[[-24  40 -65 -36]
 [  9  64 -83  -6]
 [-35  58 -30  -1]
 [ 60 -57  67  80]]
=>
[[  9  64 -83]
 [-35  58 -30]]

[[ 22 -18  -6]
 [ -1  -2  -9]
 [-75  14  56]
 [ 22 -27 -56]]
=>
[[ -1  -2  -9]
 [-75  14  56]]

[[ 77  85 -14]
 [ 79  -5  88]
 [ 55  78  -9]
 [-71   6 -91]]
=>
[[79 -5 88]
 [55 78 -9]]

[[-17  -1   1  26   5]
 [ 62   1  -5 -38 -12]
 [ 38  21  -7 -14   5]
 [ 84  10  14 -45 -33]
 [-13 -13  28  20  -4]]
=>
[[62  1 -5]
 [38 21 -7]]

[[ -6  -1  -2  14  -9]
 [ 17  24   6 -44  23]
 [  2  10  10  -4   3]
 [ 31  30   7 -80  50]
 [  6  -8  -8 -15  17]]
=>
[[17 24  6]
 [ 2 10 10]]

[[ 16   4   3 -18 -25]
 [ 61  33   2  45  44]
 [  7  26 -36  72  24]
 [ 26  19  -4   1  56]
 [ 66  63 -21 -36 -34]]
=>
[[ 61  33   2]
 [  7  26 -36]]

[[-53 -28 -12 -53 -41]
 [-80  -5  41 -13 -23]
 [-53  51  58   8 -23]]
=>
[[-80  -5  41]
 [-53  51  58]]

[[-29 -25  19]
 [-40  -3  26]
 [  2   7  91]
 [-36  10  30]
 [ 16 -13  46]]
=>
[[-40  -3  26]
 [  2   7  91]]
---
[[ 16 -17  14  66]
 [-23 -22  -2  48]
 [-16 -21   1  51]]
=>
[[ 51   1 -21 -16]
 [ 48  -2 -22 -23]
 [ 66  14 -17  16]]

[[ 50 -33   2 -44  31   0   7  16  -1 -51  73  25  14]
 [ 28  50  56 -47 -65 -45  37  27 -36 -69   3  14   3]
 [ 33  35  55 -40 -47 -32  38  26 -38 -63   6   8   4]
 [ 24  60  61 -46 -74 -49  38  30 -39 -70  -7  13   3]
 [ -9  -5 -11  -1  33  23 -28  66   8 -19   5   4   8]
 [ 38 -31   6 -28  34  13   4  27  -6 -40  52  13  12]]
=>
[[ 12  13  52 -40  -6  27   4  13  34 -28   6 -31  38]
 [  8   4   5 -19   8  66 -28  23  33  -1 -11  -5  -9]
 [  3  13  -7 -70 -39  30  38 -49 -74 -46  61  60  24]
 [  4   8   6 -63 -38  26  38 -32 -47 -40  55  35  33]
 [  3  14   3 -69 -36  27  37 -45 -65 -47  56  50  28]
 [ 14  25  73 -51  -1  16   7   0  31 -44   2 -33  50]]

[[ 30   1 -10]
 [ 13 -28   9]
 [-89   6  -8]]
=>
[[ -8   6 -89]
 [  9 -28  13]
 [-10   1  30]]

[[  5  38  -5  18 -33  24  59  -5  35]
 [  8  26   5  20 -51  38  79  -9  42]
 [  6  17   2   9 -19  12  24 -11  16]
 [  7  11 -10  10 -28  11  43  -4  24]
 [ 18  31  -8  18 -41  26  60 -10  33]]
=>
[[ 33 -10  60  26 -41  18  -8  31  18]
 [ 24  -4  43  11 -28  10 -10  11   7]
 [ 16 -11  24  12 -19   9   2  17   6]
 [ 42  -9  79  38 -51  20   5  26   8]
 [ 35  -5  59  24 -33  18  -5  38   5]]

[[ -3 -90 -16]
 [-13  15 -26]
 [-12  14 -25]
 [-13  31 -24]
 [-12  -2 -25]
 [ -4 -86 -16]
 [-14  24 -25]
 [ -4 -90 -17]]
=>
[[-17 -90  -4]
 [-25  24 -14]
 [-16 -86  -4]
 [-25  -2 -12]
 [-24  31 -13]
 [-25  14 -12]
 [-26  15 -13]
 [-16 -90  -3]]

[[-71  60]
 [ 68 -57]
 [ 41 -41]
 [ 27 -40]]
=>
[[-40  27]
 [-41  41]
 [-57  68]
 [ 60 -71]]

[[-62  17 -51 -49 -23 -59 -76 -45 -57 -55]
 [ 11 -22   3 -49   6 -45  19  14 -55 -45]
 [ 33  12  27  -1  31  -2  20  39  -5   0]]
=>
[[  0  -5  39  20  -2  31  -1  27  12  33]
 [-45 -55  14  19 -45   6 -49   3 -22  11]
 [-55 -57 -45 -76 -59 -23 -49 -51  17 -62]]

[[ 47 -38]
 [ -5   0]
 [ 39 -31]
 [ 76 -68]
 [-46  41]]
=>
[[ 41 -46]
 [-68  76]
 [-31  39]
 [  0  -5]
 [-38  47]]

[[-74  -3]
 [-61  -1]
 [ 48  15]]
=>
[[ 15  48]
 [ -1 -61]
 [ -3 -74]]
